[[108 111 140 145 105 123 112 113]
 [144 116 153 118 130 139 110 108]
 [132 137 130 136 110 116 110 126]
 [156 131 146 118 127 129 111 114]]
->
[[113 112 123 105 145 140 111 108]
 [108 110 139 130 118 153 116 144]
 [126 110 116 110 136 130 137 132]
 [114 111 129 127 118 146 131 156]]

[[134 125 152 138 116 116 114 147]
 [102 154 146 120 117 119 123 146]
 [119 145 124 116 135 136 140 128]
 [155 114 129 135 134 133 131 128]
 [148 122 109 146 157 156 149 107]
 [122 144 106 132 156 157 154 109]
 [123 134 157 129 109 110 112 153]
 [113 149 122 128 141 142 141 124]
 [146 125 108 135 154 153 150 110]
 [106 150 149 119 114 116 120 149]
 [132 129 137 141 130 131 126 133]]
->
[[147 114 116 116 138 152 125 134]
 [146 123 119 117 120 146 154 102]
 [128 140 136 135 116 124 145 119]
 [128 131 133 134 135 129 114 155]
 [107 149 156 157 146 109 122 148]
 [109 154 157 156 132 106 144 122]
 [153 112 110 109 129 157 134 123]
 [124 141 142 141 128 122 149 113]
 [110 150 153 154 135 108 125 146]
 [149 120 116 114 119 149 150 106]
 [133 126 131 130 141 137 129 132]]

[[109 128 145 126 115 150 130 103 147 152 147 134 150 114 110]
 [138 138 151 131 125 139 141 132 117 152 112 117 105 147 149]
 [153 121 113 112 115 148 152 146 150 133 143 145 123 142 140]
 [125 115 118 143 144 134 153 126 134 152 119 144 142 122 149]
 [114 123 141 137 152 138 107 129 115 116 116 136 106 147 128]
 [121 152 127 127 117 120 108 127 138 135 106 152 116 119 146]]
->
[[110 114 150 134 147 152 147 103 130 150 115 126 145 128 109]
 [149 147 105 117 112 152 117 132 141 139 125 131 151 138 138]
 [140 142 123 145 143 133 150 146 152 148 115 112 113 121 153]
 [149 122 142 144 119 152 134 126 153 134 144 143 118 115 125]
 [128 147 106 136 116 116 115 129 107 138 152 137 141 123 114]
 [146 119 116 152 106 135 138 127 108 120 117 127 127 152 121]]

[[153 129]
 [124 113]
 [126 126]
 [128 127]
 [131 149]
 [137 122]
 [128 108]
 [128 108]
 [125 111]
 [129 147]
 [107 129]]
->
[[129 153]
 [113 124]
 [126 126]
 [127 128]
 [149 131]
 [122 137]
 [108 128]
 [108 128]
 [111 125]
 [147 129]
 [129 107]]

[[140 147 136 121 139 125 133 138 139 137 124 119 132]
 [133 117 144 115 147 120 118 138 139 142 124 145 115]
 [129 154 121 122 136 144 132 120 121 121 141 115 134]
 [121 120 125 136 126 138 126 123 123 125 138 141 128]
 [147 149 139 133 130 117 142 148 148 142 115 115 140]]
->
[[132 119 124 137 139 138 133 125 139 121 136 147 140]
 [115 145 124 142 139 138 118 120 147 115 144 117 133]
 [134 115 141 121 121 120 132 144 136 122 121 154 129]
 [128 141 138 125 123 123 126 138 126 136 125 120 121]
 [140 115 115 142 148 148 142 117 130 133 139 149 147]]

[[135 138 122 127 127 136 126 106]
 [114 131 117 132 124 124 131 141]
 [144 136 129 126 129 139 130 112]
 [140 136 127 133 142 128 142 128]
 [127 118 114 128 119 111 121 125]
 [123 132 143 134 114 120 120 126]]
->
[[106 126 136 127 127 122 138 135]
 [141 131 124 124 132 117 131 114]
 [112 130 139 129 126 129 136 144]
 [128 142 128 142 133 127 136 140]
 [125 121 111 119 128 114 118 127]
 [126 120 120 114 134 143 132 123]]

[[128 128 128 128 128 128 127]
 [135 128 122 129 128 130 137]
 [147 129 112 131 129 133 153]
 [123 124 123 126 126 133 120]]
->
[[127 128 128 128 128 128 128]
 [137 130 128 129 122 128 135]
 [153 133 129 131 112 129 147]
 [120 133 126 126 123 124 123]]

[[136 145 121 129 125 140 133 150 129 133  99]
 [131 141 121 122 130 134 140 132 122 140 121]
 [127 130 122 119 127 134 141 139 123 131 117]
 [119 119 131 127 128 113 122 111 126 123 149]
 [119 125 130 119 126 113 132 113 124 127 146]
 [136 148 120 119 125 128 142 148 123 141 101]
 [133 119 131 131 129 140 122 136 134 123 119]
 [133 129 128 130 130 128 127 130 133 127 118]]
->
[[ 99 133 129 150 133 140 125 129 121 145 136]
 [121 140 122 132 140 134 130 122 121 141 131]
 [117 131 123 139 141 134 127 119 122 130 127]
 [149 123 126 111 122 113 128 127 131 119 119]
 [146 127 124 113 132 113 126 119 130 125 119]
 [101 141 123 148 142 128 125 119 120 148 136]
 [119 123 134 136 122 140 129 131 131 119 133]
 [118 127 133 130 127 128 130 130 128 129 133]]
